(in the rows, 128 means zero)
Which row each row swaps with, under one turn or mirror:
The rows were stretched afterwards, more along some directions than others.
K921: [140  99 110 123 101 121 150 147 107  91 101 140 147  95 117 136 102 136
  83 149 164 137 164]
K867: [138 121 134 148 186 140 168 122 117 101 130 122 175 137 130  98  73 141
  86 112 140 131 158]
K280: [129 128 155 164 153  97 156 144 116 123 124 124 173 132 141 108  95 130
  87 123 173 141 123]
K961: [151 117 120 125  93 133 131 148 112 128 108 131 135 124 121 111 121 134
 150 110 117 115 127]
K592: [132 127 106 167 107 137 111 153 115 125 130 130 137  84 136 125 122 141
 121 127 144 156 148]
K401: [134 131 127 120 124 136 132 120 112  94 129 138 140 134 120 164 156 136
 132 158 140 113 151]
K787: [123 121 136 118 165 123 175 110 123 109 150 119 161 122 146 134 109 150
  85 138 173 142 168]
K713: [143 136 107 134 146 149 162 126 138 132 147 121 151 134 128 121 104 147
 115 127 135  99 157]
K462: [130 135 130 139 106 117 104 148 111 110 103 122 150 126 125 144 133 133
 118 153 156 112 143]
K605: [132  99 126 105 168 147 174 115  97  96 130 132 161 105 110 142 100 127
 122 117 130 108 162]
K54: [133 125 130 109 132 109 153 119 127 107 135 111 167 122 103 129 104 140
 150 104 138 117 132]
K894: [121 112 131 136 120 149 123 130 129 108 144 132 181 121 114 130 127 162
  84 118 161 118 143]
K126: [161 111 117 145 141 174 158 115 142 129 167 109 147 105 127 110 114 171
 102 142 116 128 184]
K70: [133 122  95 107 154 157 164 114 131 100 141 140 113 123 154 136 122 133
 124 150 137 127 167]
K968: [136  93 128  85 151 142 169 113 106  98 140 141 133 117 113 149 122 141
 128 147 129 137 167]
K328: [120 131 131 140 118 110 119 124 130  98 105 127 142 134 128 143 122 117
 132 137 172 119 138]
K353: [150 110 130  92 110 131 147 113 127 119 137 133 129 139 131 140 115 121
 114 158 140 113 147]
K805: [135 120 117 109 133 126 180 121 126 101 128 137 177 120 128 135 119 147
 145 121 136 139 151]
K374: [140 132 120 141 125 144 126 103 148 101 157 127 137 116 134 149 142 162
  99 147 175 138 172]
K716: [140 101 103 110 113 160 155 159  93 122 130 121 134  94 114 106 133 144
 129 137 116 121 168]
K167: [120 128 123 134 116 122 142 175 106 111 123 129 164  95 125 117 108 133
 131 123 155 145 147]
K385: [129 101 160 131 132 145 122 134 101 120 133 123 171 127 111 128 124 146
 103 108 137 106 130]
K106: [145 108 103 143 138 159 148 168 102 137 137 111 139  85 128  88 105 145
 103 120 111 138 162]
K424: [160 134 111 115 111 141 160 124 138 139 140 124 147 119 116 113 120 126
 154 100 120 104 142]
K749: [122 114 111 116 142 164 146 128 104  93 128 141 139 113 135 157 132 149
 146 138 114 117 156]
K479: [114 105 128 127 116 137 140 115 115  96 122 127 111 104 137 152 147 137
 121 160 144 119 173]
K254: [141  99 123 131 106 137 156 168  93 105 116 144 141  92  93 124  89 126
 105 124 156 170 145]
K351: [121 111 116 136  95 139 127 149 127 122 134 131 150 104 127 130 136 124
  98 133 159 124 147]
K563: [115  93 135 101 127 102 141 140  87  91  87 145 148 130  99 145 118 100
  99 132 164 129 135]
K295: [129 125 146 132 131 110 102 126 121  98 109 115 159 138 115 147 120 126
 117 122 173 109 125]
K654: [117 126 139 153 138 134 122 157 116 141 133  94 139 119 126 120 124 127
 133 110 165 113 144]
K155: [160 111 122 122 110 165 156 139 119 131 110 105 156 117 107 115 114 141
 133 111 124 136 140]
K588: [140 112 141 144 138 121 158 130 118 135 125 125 143 101 111 133  96 131
 100 120 154 131 142]
K731: [125  91 132 114 135 184 143 127 107 113 150 134 124 111 142 148 133 143
 127 156 114 114 170]
K733: [122 130 141 148 125 112 137 121 125 121 139 127 133  95 147 143 113 158
 103 122 152 126 135]
K205: [139 111 132 126 161 114 176 105 139  99 126 142 151 135 139 129 104 146
  83 149 152 138 156]
K473: [142 122  99 114 141 151 166 135 111 102 135 130 107 116 132 133 120 133
 137 131 130 141 163]
K648: [117 122 137 132 157 133 142 110 128 123 125 124 144 153 141 133 122 115
 130 131 132 110 159]
K27: [132 118 147 148 158 121 142 128 116 137 133  93 146 117 160 124 105 128
  85 143 165 122 151]
K528: [146 140 108 121 146 135 173 117 124 118 149 130 117 125 149 137 107 130
 137 152 128 129 168]
K450: [145 125 109 121 128 153 128 150 118 138 115 100 119 130 124 117 126 107
 132 134 120 106 158]
K299: [140 128 125 135 133 169 137  99 149 119 164 114 171 151 137 116 117 159
 116 114 131 107 145]
K686: [163 124 112 140 140 137 152 113 118 115 141 120 158 124 120 127  91 150
  98 109 146 160 165]
K289: [137 135 136 141 133 121 161 119 116 122 156 129 164 100 151 141 132 148
  91 129 185 124 140]
K257: [144 142 118 126 135 128 149 143 115 119 142 151 158 117 133 114 129 129
 131 131 141 104 140]
K357: [139 105 132 128 107 123 157 112 143 102 150 146 176 108 107 141 118 157
  91 118 164 130 140]
K470: [125  84 128 140 129 161 131 150 122 117 132 118 142  93 120 116 107 140
 126 103 113 128 144]
K107: [138 115 101  95 143 126 157 122 137  89 114 135 121 123 125 137 116 107
 125 140 159 130 138]
K256: [152 107 105 109  97 143 166 134 104 123 125 154 140  94 104 146 127 132
 145 122 124 146 157]
K915: [127 155 113 134 122 140 148 166 116 136 122 116 137 103 133 107 110 119
 116 107 140 123 125]
K180: [143 139 144 183 114 126 132 133 137 139 143 109 135  88 122 115 106 152
 102 111 150 150 141]
K821: [145  94 124 145 121 154 154 156 110 137 136 118 131  86 116 104 114 134
 127 116 101 137 149]
K292: [146 132 118 116 107 112 143 132 102 100  97 146 158 126 113 150 119 118
 125 114 171 155 125]
K851: [142  96 109 118 116 134 166 156 106 108 121 130 140  77 110 111 101 148
 102 108 141 157 152]
K187: [123 122 140 153 152 111 150 129 107 111 140 128 141 136 128 106  98 119
 104 104 156 140 120]
K702: [149 107 123 156 107 129 150 146 120 106 150 141 164  98 115 122 105 168
  84 121 148 142 155]
K362: [138 121 112 135 123 106 139 160 110  96 104 143 148 113 129 125  94 126
  98 133 175 136 124]
K870: [118 112 127 108  97 115 135 151 110 111 108 150 148 118 132 150 156 124
 146 153 136 127 143]
K114: [134 113 143 129 130 128 134 149  98 124 105 110 170 146 121 108 121 122
 116 126 150 128 146]
K290: [130 126 113 135 130 139 151 145 128 106 101 129 143  95 106 118  93 137
 111 118 127 150 146]
K42: [116 102 145 121 140 139 130 112 116 108 139 128 164 124 122 136 110 141
  62 128 162 122 136]
K429: [164 151 125 151 138 146 131 121 136 115 137 112 173 114 123  96 117 165
 125 106 144 116 142]
K725: [141 114 115 113  97 155 156 118 124 105 136 134 156 137 130 148 148 156
 126 147 156 136 171]
K13: [141 138 135 126 169 132 168 127 114 127 128 107 136 121 132 131 113 133
 140 123 150 112 144]
K490: [130 143 118 181 119 119 132 166 121 140 145  93 140  85 153  92 109 147
 101 127 158 130 148]
K218: [147 137 119 145 116  97 155 140 135 124 134 128 141 110 133 123 103 144
 113 149 164 159 169]

K27 swaps with K725
K70 swaps with K462
K490 swaps with K299
K126 swaps with K351
K787 swaps with K114
K54 swaps with K187
K648 swaps with K218

Which row each row swaps with, under one turn or mirror:
The rows were stretched afterwards, more along some directions than others.
K935: [176  88  90 114 146 147 169 133 166 170 138 144 127 111 113 137 122 100
  94 157 123 129]
K963: [175 118  81 137 150 138 175 126 136 132 129 130 135 109 151 136 159 120
 137 132 112 119]
K806: [192 117 115 132 165 135 158 113 154 146 104 118 145  93  91 127 116 122
 115 134 130 145]
K48: [168 100  94 100 148 164 139 121 147 162 147 157 124  94 107 155 119 137
 141 150 130 130]
K977: [137 124  91 153 149 153 126 128  90 160 143 130 161 106 148 150 144 136
 112 119 111 161]
K140: [103 143 156 125 129 131  89  95  95 134 111 138 140 111 124 143 110 136
 161 131 123 129]
K221: [105 138 109 134 106 119 127 129 116 112 140 136 112 112 161 116 146 109
 146 132 105 136]
K441: [126 145 131 152 120 137 128 134 110 146 163 143 140 119 136 162 161 130
 137 128 118 128]
K487: [137 153  86 146 109 148 124 102 115 102 153 138 133 106 153 127 149 117
 167 108 102 122]
K932: [150 124  91 111 142 143 136 131 179 105 129 141 149 121 122 110 122  83
 122 132 131 156]
K96: [170 108  95 109 163 194 151 128 162 126 119 119 151  88 115 138 131 110
  95 135 156 156]
K665: [112 152 139 160 130 128 121 130 108 109 101 103 124 141 144 135 161 110
 157 122 110 130]
K817: [144 105 145  97 155 171 139 138 173 125  83 122 123 123 124 142 157 116
 139 133 149 138]
K763: [133 133  71 159 126 179 121 105 141 133 152 156 168 117 122 157 139 109
 146 128  92 127]
K872: [139 140 121 140 125  90 113 142 134 128 137 162 119 131 104 129 141 115
 186 129 112 148]
K350: [135 106 127 124 115 179 136 143 111 151 104  73 124 143 122 137 120 109
 101 145 136 129]
K580: [156 125  86 136 155 121 122  84 118 120 125 153 137 106 118 116 102 126
 153 116 104 128]
K652: [138 121  99 107 157 184 124 110 165 127 126 141 161 122 139 175 164 111
 137 110 129 155]
K833: [180 118 118 129 169 158 157  83 127 151  90 102 145 112 126 135 123 128
 137 131 139 127]
K172: [117 149 159 135 120 144 120 134 130 137 127  99 118 141 133 162 169 120
 108 125 131 139]
K175: [131 160 117 153 132 114 147  90 120  99 137 126 108  94 153 118 147 121
 143 116 121 119]
K660: [155  90 115 127 154 140 133 142 115 145 102 117 124 147 126 118 151 116
 168 124 106 163]
K145: [154  93  76 127 141 189 108 111 139 154 114 140 156 114 128 138 129 121
 167 143  94 147]
K971: [143 128  96 121 138 142 146 142 174 100 122 143 114 121 129 118 154  91
 102 117 118 136]
K358: [125 131 154 119 118 138 126 142 172 101 109 106 111 145 122 153 156 127
 128 131 150 126]
K212: [148 128 133 133 113 149  90  99 119 142 151 138 136 109 147 163 142 129
 168 138 118 152]
K361: [129 140  87 137 134 178 113 123 145 135 153 179 160 101 134 156 156 107
 148 130 105 150]
K407: [116 121 106 121 120 138 118 150 154 134 135 145 132 121 129 132 147  93
 114 150  94 137]
K841: [141 139 123 146  98 130 118 144 145 127 142 144 126 126 106 126 130  82
 140 152 101 128]
K578: [123 132 137 159 154 123 111 136 133 123 103 111 142 149 162 135 173  96
 117 131 106 126]
K492: [188  90  91 136 157 180 132 134 157 144 113 128 154 120  80 132 113 111
 154 144 124 145]
K822: [154  99 118 104 152 141 153 116 128 169 121 165 148  97 123 124 125  93
 125 155 114 125]
K279: [122 145 112 116 132 162 130 126 144 102  97 121 127 117 141 120 162 107
 135 113 134 140]
K882: [126 123 118 139 141 169 123 105 118 142  94 130 138 112  88 136 125 120
 182 129 123 150]
K372: [125 109 102 127 134 213 110 117 128 145 132 153 166 118 119 166 157 123
 166 126 106 134]
K417: [113 140 144 124 121 118 112 147 178 113 124 150 106 130 117 149 164 118
 153 142 113 116]
K512: [128 128 119 116  93 145  85 123 139 129 156 135 120 134 130 142 118 119
 157 135 120 155]
K799: [165 102  87 119 180 141 155 141 139 137 133 133 148 100 128 115 145 106
  95 111 136 167]
K94: [166 107  57 139 167 168 137 107 137 112 130 166 187 100 128 105 112 111
 138 115 114 161]
K414: [139 118 134 108 158 110 112 110 113 140 107 128 124 118 128 125 133 134
 150 121 134 149]
K446: [137 118 100 127 156 178 112 109 140 145  95 139 145  95  99 135 101 141
 144 137 128 137]
K57: [158 107 132 149 152 115 132 113 121 146 101 119 165 158 151 125 152  79
 161 138 101 143]
K178: [152 130  85 120 136 157 156 158 156 119 111 133 116 108  80 115 119 112
 133 129 145 141]
K827: [142 121 125  86 121 137 131  98 120 170 134 136 116  97 145 154 104 118
 104 144 133 138]
K396: [139 160 130 153 100 161 116 125 149 114 134 110 127 114 104 157 153 129
 136 119 112 133]
K158: [123 140 145 118 108 108  99 117 138 142 129 156 133 115 115 124 128 106
 155 129  99 129]
K505: [129 115 152 109 122 135 155 155 162 141  98 121  87 126  96 132 158  96
 138 149 136 141]
K20: [149 110  71 135 158 162 119 106 147 109 130 156 166 114 127 131 134 136
 163 102 102 141]
K252: [134 127 100 109 149 181 131 135 181 107 103 133 156 109  83 128 135 112
 132 111 127 124]
K369: [161  96 138 127 164 137 146 137 112 158  79  88 107 131 128 128 131 125
 135 140 139 144]
K811: [123 141 102 121 118 107 142 132 146 110 143 160 128 102 141 104 126  97
  96 125 103 125]
K925: [182 108  85 135 175 179 177 115 134 153 122 134 163  94 118 140 134 128
 131 130 141 127]
K89: [141  91  79 129 169 174 133 130 133 130 113 129 149 111 141 124 148 122
 148 118 125 176]
K684: [138 126 109 124 102 114 129 136 140 106 165 159 117 123 138 121 133 114
 135 135 107 125]
K152: [116 147 109 142 119 121 139 135 100 111 114 126 128 129 138  96 137  87
 142 126  94 136]
K248: [150 113 101 139 176 188 148 122 144 122 119 103 123 101 128 138 162 137
 114 101 152 164]
K214: [162 102 110 139 158 165 126 103 112 146  84  87 129 125 138 134 113 139
 133 143 126 104]
K940: [148 122 131 131 150 128 125  86 119 140  89 123 154 110 127 122  92 127
 130 138 145 144]

K145 swaps with K407
K505 swaps with K882
K350 swaps with K57
K817 swaps with K140
K841 swaps with K492
K96 swaps with K212

